arr =
-8,-20,3,8,-29,12
-26,-9,-3,19,-3,24
-76,0,-4,38,13,42
-43,-10,-5,24,-16,34
45,21,-9,-32,6,-37
-21,26,-14,2,24,1
14,21,-4,-20,10,-28
Indices start at 1.
row 1 col 1 => -8
row 4 col 3 => -5
row 4 col 1 => -43
row 4 col 6 => 34
row 6 col 5 => 24
row 1 col 3 => 3
row 1 col 5 => -29
row 5 col 3 => -9
row 6 col 2 => 26
row 1 col 4 => 8
row 7 col 6 => -28
row 4 col 5 => -16
row 2 col 4 => 19
row 5 col 6 => -37
row 5 col 5 => 6
row 6 col 4 => 2

m =
array([[5, 2, 3, 5, 2, 2, 6, 6, 5, 3, 5, 6, 1, 3],
       [2, 6, 6, 2, 3, 3, 4, 3, 3, 5, 2, 3, 7, 4],
       [3, 3, 7, 6, 1, 4, 5, 6, 6, 3, 6, 4, 3, 4],
       [4, 4, 4, 5, 6, 8, 2, 4, 3, 4, 6, 3, 5, 6],
       [5, 3, 3, 4, 3, 0, 5, 5, 6, 5, 2, 5, 4, 3],
       [5, 5, 5, 6, 2, 3, 4, 3, 8, 3, 3, 3, 4, 4],
       [4, 3, 1, 2, 4, 1, 5, 4, 2, 4, 2, 5, 3, 2]])
Rows and columns are counted from 1.
(1, 1) => 5
(6, 7) => 4
(5, 11) => 2
(4, 7) => 2
(4, 13) => 5
(1, 14) => 3
(5, 5) => 3
(5, 3) => 3
(6, 5) => 2
(3, 12) => 4
(7, 14) => 2
(7, 11) => 2
(4, 5) => 6
(7, 7) => 5
(7, 1) => 4
(4, 14) => 6
(6, 2) => 5
(2, 14) => 4
(7, 9) => 2
(7, 12) => 5
(5, 7) => 5
(1, 9) => 5
(2, 5) => 3
(1, 5) => 2
(4, 4) => 5
(1, 12) => 6
(6, 13) => 4
(7, 4) => 2
(6, 8) => 3
(2, 7) => 4
(7, 2) => 3

X =
[[-13  11  46  12   1  17  12  -7  -3  -4   9   3   5  13]
 [-21  -8  23  17 -37 -70  39  15   5  11 -18  10 -13 -31]
 [-22   5  -9 -23  13  44  -5  -3 -10  17  -3   4  -3 -17]
 [-54  -3  35  13   6  -9  60  49  -4  -2 -18  -6 -52 -29]]
Indices start at 1.
(1, 1) -> -13
(3, 14) -> -17
(3, 6) -> 44
(2, 8) -> 15
(2, 12) -> 10
(1, 14) -> 13
(4, 9) -> -4
(4, 7) -> 60
(2, 10) -> 11
(3, 3) -> -9
(1, 4) -> 12
(2, 3) -> 23
(3, 7) -> -5
(2, 9) -> 5
(1, 5) -> 1
(2, 2) -> -8
(2, 5) -> -37
(2, 11) -> -18
(3, 1) -> -22
(1, 10) -> -4
(4, 4) -> 13
(4, 2) -> -3
(1, 7) -> 12

A =
[[ 47 -58 -32  -2  40   3 -21 -23  46 -24   0  48  -7 -56]
 [  9  -7 -15   0   4 -22 -16 -18 -28 -16   3  -4  -3  -6]
 [-45  55  23  -1 -42 -18  10   7 -66  13  -2 -55   2  54]
 [ 12  -5 -12 -18  16  26  20 -14  20  17 -20  16 -16  -1]
 [ 22 -10 -15 -31  23  28  19 -16  28  14 -32  24 -30  -6]
 [ -8  32   1 -13   0  27  37 -12 -14  36 -15  -7  -7  37]]
Rows and columns are counted from 1.
(1, 1) -> 47
(6, 14) -> 37
(6, 2) -> 32
(4, 9) -> 20
(3, 6) -> -18
(5, 12) -> 24
(2, 3) -> -15
(1, 11) -> 0
(2, 8) -> -18
(3, 12) -> -55
(6, 11) -> -15
(6, 1) -> -8
(3, 1) -> -45
(5, 9) -> 28
(6, 5) -> 0
(2, 11) -> 3
(3, 9) -> -66
(2, 12) -> -4
(5, 7) -> 19
(4, 6) -> 26
(3, 10) -> 13
(5, 4) -> -31
(1, 12) -> 48
(5, 2) -> -10
(1, 4) -> -2
(2, 13) -> -3
(4, 8) -> -14
(6, 3) -> 1
(3, 14) -> 54
(4, 10) -> 17
(1, 10) -> -24
